In the rows, 128 means zero.
Each path below is one point turned by a fixed rotation once a step. After each direction that follows a path, write how fast that rotation turns it, in degrees each step (0 if it stays still).
Each turn is a multiple of 5 degrees from 10 to 175, or 0.
Each row of a path follows its step; steps can be skipped.
Rotation 1:
step 0: [116 123 133 130 134 137 116 138 122 119 113 128 130 128 136 133 138 133
 128 127 126 138 122 131 123 141 135]
step 1: [115 134 127 128 125 135 120 135 131 122 127 125 137 121 136 126 118 127
 133 128 123 144 142 127 128 130 142]
step 2: [115 127 126 128 131 132 123 131 123 106 120 130 125 113 137 121 122 123
 129 123 131 126 129 128 122 119 126]
step 3: [115 136 123 120 129 133 129 121 138 126 122 125 123 122 134 132 114 128
 135 133 137 140 116 135 126 118 131]
step 4: [111 130 117 115 133 131 128 136 124 124 117 134 126 120 130 135 132 133
 124 124 125 130 115 142 125 136 127]
step 5: [122 139 132 116 128 130 111 130 133 128 119 128 137 125 133 126 127 131
 129 127 125 141 122 127 123 140 141]
step 6: [112 129 127 128 124 134 123 143 126 115 126 127 131 126 149 126 136 123
 125 123 126 132 131 123 118 131 133]
step 7: [110 131 128 137 133 134 123 126 127 118 119 117 132 125 129 120 119 124
 134 129 134 146 126 125 128 124 129]
step 8: [112 127 120 128 125 144 126 131 126 120 116 134 119 115 131 137 122 123
 128 130 127 129 126 139 129 120 133]
step 9: [120 136 126 111 138 125 123 128 134 122 118 128 133 113 130 125 119 139
 134 134 128 135 124 142 124 129 130]
step 10: [119 136 125 112 127 131 126 129 126 118 126 135 127 128 141 129 126 127
 119 113 130 130 118 134 117 135 138]
step 11: [111 130 129 125 128 125 118 137 128 122 125 124 135 129 139 129 132 131
 139 128 133 144 114 119 126 134 127]
Directions:
[126 129 127 134 129 127 128 126 129 129 130 128 122 122 128 124 121 130
 128 131 126 124 127 133 129 121 128]
65
[132 124 125 130 128 132 131 132 131 128 122 122 129 127 126 131 125 127
 129 130 124 127 123 131 132 132 129]
85
[124 130 126 130 127 130 133 125 131 129 125 130 128 127 127 128 131 123
 126 132 132 129 124 121 132 124 123]
80
Rotation 2:
step 0: [137 142 126 131 122 126 118 137 120 131 123 133 128 130 120 128 127 118
 137 130 145 121 136 131 121 123 141]
step 1: [126 121 127 135 125 130 136 141 128 127 133 126 114 120 130 124 125 130
 123 125 117 112 124 142 124 142 138]
step 2: [122 114 137 120 141 121 127 119 134 126 120 129 127 124 111 121 130 130
 144 127 135 128 123 131 129 130 133]
step 3: [132 128 124 123 136 128 135 135 121 125 130 136 116 137 138 141 137 114
 128 127 139 124 117 126 132 116 137]
step 4: [120 128 123 138 134 133 125 127 136 120 130 124 121 136 119 125 134 119
 117 119 107 132 121 134 120 131 123]
step 5: [125 122 131 111 122 132 117 129 121 124 133 129 135 125 113 127 124 120
 125 118 141 130 123 120 135 129 116]
step 6: [127 143 133 138 119 126 118 134 129 124 120 124 129 123 133 139 130 129
 116 130 130 119 117 128 136 117 140]
step 7: [134 122 124 131 122 118 114 141 135 135 130 118 122 123 120 114 126 122
 132 133 117 127 127 125 116 133 126]
step 8: [111 121 128 120 134 132 121 137 118 137 125 139 122 122 128 122 127 135
 131 134 137 124 129 128 142 136 134]
step 9: [132 132 140 134 130 129 129 121 126 135 123 133 124 137 128 123 137 129
 133 137 124 115 112 138 121 112 131]
step 10: [127 130 118 139 143 127 133 133 122 127 135 128 121 134 117 119 126 113
 129 124 135 120 133 122 116 137 123]
step 11: [119 124 135 119 127 139 127 128 126 129 126 133 127 126 120 139 132 128
 118 108 134 124 130 147 129 134 133]
Directions:
[136 128 128 127 129 126 128 134 127 127 126 127 126 123 123 129 125 132
 129 132 125 131 127 131 133 130 132]
60
[130 124 126 128 131 129 126 126 131 123 126 125 133 126 126 125 131 125
 126 137 131 128 129 129 124 130 125]
140
[128 126 125 130 126 132 124 135 130 129 128 129 124 133 129 130 128 124
 128 127 124 132 135 131 125 134 128]
110
[129 126 124 124 127 124 128 128 120 124 126 131 124 130 130 127 124 127
 122 129 132 126 132 123 129 130 130]
145
Rotation 3:
step 0: [113 127 148 123 128 125 122 143 125 131 136 125 141 129 127 137 125 121
 129 112 129 130 122 131 128 126 128]
step 1: [131 138 119 133 124 113 118 129 126 121 135 129 143 128 125 123 129 117
 131 130 138 124 136 120 140 134 115]
step 2: [133 135 129 120 130 126 146 139 126 124 140 139 124 141 122 132 144 128
 128 127 126 135 127 122 135 120 127]
step 3: [123 127 118 119 128 137 135 134 120 126 116 117 130 120 111 120 126 124
 128 140 122 135 139 120 128 131 124]
step 4: [127 125 118 112 122 125 125 133 134 121 133 121 118 128 122 147 128 137
 122 125 132 132 128 142 118 133 130]
step 5: [122 124 124 120 114 120 131 108 120 127 119 126 131 135 133 125 127 142
 130 133 125 112 128 124 126 132 121]
step 6: [126 115 129 119 140 130 133 129 132 130 124 128 126 145 133 136 130 111
 136 124 131 114 119 129 119 124 134]
step 7: [133 126 117 133 140 137 119 121 124 138 116 140 132 124 120 126 124 131
 139 130 136 123 128 137 135 127 114]
step 8: [129 121 141 132 128 138 128 134 129 133 128 131 125 123 130 150 133 136
 122 113 132 129 122 115 138 122 124]
step 9: [135 132 140 135 128 141 116 126 114 121 130 119 139 133 129 123 120 128
 125 129 133 128 140 118 125 139 118]
step 10: [137 147 130 124 132 129 126 146 135 120 140 132 128 128 135 133 135 133
 130 136 134 121 117 125 117 129 128]
step 11: [112 140 138 122 126 125 131 134 127 139 121 133 141 131 117 113 128 134
 130 135 121 133 123 127 128 135 118]
Directions:
[129 125 133 126 127 126 133 135 132 128 133 130 120 126 128 131 127 127
 131 125 131 124 129 129 126 128 130]
175
[131 131 126 126 128 130 123 125 131 126 133 132 122 129 130 128 127 125
 127 130 127 129 130 134 128 126 120]
130
[130 124 133 129 129 128 130 123 127 123 124 127 131 123 129 131 131 125
 131 127 128 125 124 136 131 128 127]
45
[123 128 129 128 129 131 132 125 128 126 128 124 127 127 129 126 124 121
 131 123 129 133 126 124 122 129 124]
125
[128 131 124 130 128 124 130 124 133 127 128 133 127 125 127 129 131 133
 130 125 134 131 123 127 128 135 127]
120
